(in the rows, 128 means zero)
Each path is a new rotation, seen through one point. The rows after it are directions, each followed by how far the rotation turns it, in deg/step (0 if it stays put).
Each turn is a multiple of 5 degrees from 10 to 175, or 0.
Each row of a path follows its step; steps can be skipped.

step 0: [130 131 121 131 121 134 126 128 130 127 137 131 136 126 135 142 128 126
 120 131 128 121 122 124 122 127 120 123 140 133 131 127]
step 1: [128 123 125 142 139 120 120 132 130 128 127 122 122 126 129 135 130 126
 126 134 125 131 132 136 135 126 123 130 120 132 128 117]
step 2: [116 133 122 136 124 129 132 133 124 122 122 124 130 135 122 130 120 132
 125 129 121 129 114 133 124 129 129 126 132 120 131 136]
step 3: [132 133 133 125 131 123 122 134 141 127 125 122 116 127 133 124 125 130
 135 128 127 130 135 127 123 126 135 134 128 119 141 124]
step 4: [117 122 129 122 127 133 123 127 126 121 134 128 131 117 132 132 122 127
 130 132 126 130 122 114 123 122 130 130 131 129 125 141]
step 5: [131 133 127 129 139 121 118 121 119 132 120 130 128 117 125 122 132 122
 130 127 130 123 134 125 127 122 118 131 128 126 135 121]
step 6: [128 120 118 123 129 132 123 127 122 130 129 124 139 130 117 127 128 127
 125 118 125 139 116 133 127 129 135 133 135 130 124 129]
step 7: [135 137 120 121 124 119 131 134 126 136 128 127 129 131 127 122 127 124
 125 136 130 127 142 136 122 121 135 135 120 127 131 129]
step 8: [119 129 123 128 119 126 128 117 136 129 133 128 136 121 133 127 121 140
 127 122 133 134 126 127 129 129 137 122 123 136 126 131]
step 9: [125 133 130 124 128 120 140 124 137 131 125 134 123 122 115 129 137 128
 133 134 122 124 132 123 129 124 120 132 125 131 126 120]
[126 127 128 128 126 127 130 129 126 128 130 128 129 131 126 128 124 126
 133 129 124 127 128 126 127 127 127 127 131 130 125 128] | 160
[125 127 127 130 129 126 130 128 125 126 127 131 127 123 126 132 128 126
 128 124 128 128 129 129 131 128 127 127 128 128 128 125] | 90

step 0: [132 129 135 135 140 122 136 116 129 122 130 128 119 128 120 129 131 134
 132 130 129 128 130 131 121 123 133 120 126 128 136 130]
step 1: [136 129 134 131 127 125 133 131 138 126 128 127 134 129 128 133 138 141
 128 126 119 122 134 133 132 124 121 134 123 127 128 118]
step 2: [134 124 129 130 118 140 137 128 130 127 137 125 124 125 132 137 128 122
 133 130 125 122 120 135 121 120 128 127 125 131 132 128]
step 3: [127 133 128 137 130 133 134 134 129 124 140 131 126 125 123 127 129 131
 143 132 130 135 133 125 135 133 120 122 120 129 130 128]
step 4: [125 131 123 142 129 132 121 129 134 128 130 122 127 130 132 139 133 125
 130 131 127 119 129 126 134 127 127 126 134 115 124 121]
step 5: [131 128 115 124 131 131 139 135 139 135 124 129 120 126 131 125 125 125
 137 131 128 128 133 130 129 120 133 124 135 122 133 133]
step 6: [123 133 123 129 123 120 125 129 127 131 134 131 119 133 126 120 133 130
 132 139 127 136 130 131 128 118 129 134 119 120 124 120]
step 7: [133 131 124 125 124 130 121 133 130 138 130 121 133 129 125 134 134 136
 129 132 134 126 124 122 127 115 131 120 130 132 118 131]
step 8: [125 119 113 121 128 131 125 132 122 126 138 130 128 118 130 125 131 135
 137 121 127 135 127 132 129 126 131 133 135 129 125 128]
step 9: [112 125 124 127 128 136 121 125 135 127 130 131 125 120 129 128 131 128
 116 134 136 135 125 123 136 126 130 127 122 130 126 124]
[128 127 129 130 127 130 129 127 127 127 128 132 126 132 130 128 128 126
 127 129 133 133 128 129 128 126 127 129 125 129 129 130] | 110
[128 128 126 132 131 131 127 129 127 126 127 129 127 123 129 129 128 126
 127 129 132 129 130 128 128 132 129 127 132 128 127 125] | 70

step 0: [123 125 121 117 127 124 128 116 126 124 134 122 126 132 132 120 119 137
 123 130 133 126 121 124 127 124 125 132 123 121 122 132]
step 1: [129 131 138 122 127 121 127 127 122 126 130 126 127 124 129 128 127 123
 135 124 123 135 115 130 140 130 130 133 137 122 127 138]
step 2: [132 126 127 130 123 129 129 130 129 126 132 119 132 134 135 129 128 128
 133 123 122 127 135 120 133 122 122 132 137 126 111 123]
step 3: [127 132 135 119 127 124 121 123 117 125 135 129 124 132 129 123 123 136
 122 139 131 135 130 122 130 123 126 132 122 122 123 121]
step 4: [125 126 133 123 127 119 121 130 116 122 133 124 128 129 121 130 127 126
 144 117 126 130 128 130 135 132 132 125 125 131 126 132]
step 5: [127 123 121 136 116 121 125 128 128 122 124 120 130 131 130 123 122 133
 126 120 127 126 127 120 125 123 126 130 126 119 115 132]
step 6: [134 130 131 119 129 126 130 120 119 129 125 133 122 121 124 121 126 129
 133 133 127 137 121 127 130 122 127 138 124 117 120 128]
step 7: [128 134 128 118 123 128 136 128 123 123 133 121 130 131 125 138 120 131
 141 118 121 131 127 128 131 132 125 125 136 128 122 127]
step 8: [131 132 138 133 114 120 128 132 126 124 130 126 126 136 137 123 126 131
 121 126 131 135 128 121 124 125 129 124 128 121 119 122]
step 9: [132 123 131 119 134 125 129 127 118 126 132 128 117 130 121 118 133 126
 138 129 131 138 133 126 127 123 127 128 121 131 119 131]
[130 127 127 125 130 130 127 125 128 130 129 125 130 127 128 129 130 127
 132 124 128 126 130 129 124 128 129 128 128 131 124 128] | 145

step 0: [130 129 136 124 134 134 121 118 125 134 133 137 130 132 124 131 127 118
 130 124 135 133 125 124 126 116 121 127 128 131 133 136]
step 1: [123 135 119 130 130 124 131 119 136 121 127 134 134 130 128 132 128 124
 127 129 126 136 116 119 129 131 129 133 125 118 132 135]
step 2: [134 130 136 119 130 118 124 120 131 123 139 129 127 121 138 123 123 132
 132 124 130 131 124 125 118 131 127 128 134 124 129 130]
step 3: [120 120 129 125 136 125 125 131 137 120 125 133 139 133 124 124 119 130
 123 117 135 130 128 132 128 130 122 126 130 124 131 128]
step 4: [129 130 122 120 129 116 126 135 124 119 127 114 129 129 126 125 129 125
 128 129 137 128 126 125 126 127 126 142 133 124 128 126]
step 5: [124 123 133 118 120 126 120 127 127 118 123 128 131 121 121 126 132 130
 133 119 131 124 131 120 132 128 135 122 135 134 131 123]
step 6: [124 121 126 124 133 122 123 126 126 128 120 135 120 125 127 129 137 116
 121 126 128 126 131 130 131 123 124 135 122 125 133 115]
step 7: [135 126 127 122 130 137 131 121 126 126 134 126 132 129 119 132 139 119
 133 130 127 124 130 119 125 122 126 131 132 128 141 131]
step 8: [129 134 131 123 134 136 124 116 138 120 121 135 127 125 131 127 133 128
 132 134 125 129 121 124 133 136 133 130 122 126 131 122]
step 9: [134 133 134 130 140 128 124 119 130 129 128 133 123 129 132 131 133 128
 128 128 137 134 134 131 115 130 119 127 138 124 131 129]
[130 126 128 128 126 126 130 126 129 129 131 132 128 127 129 129 128 125
 128 128 123 128 127 125 128 126 128 128 124 128 132 128] | 60
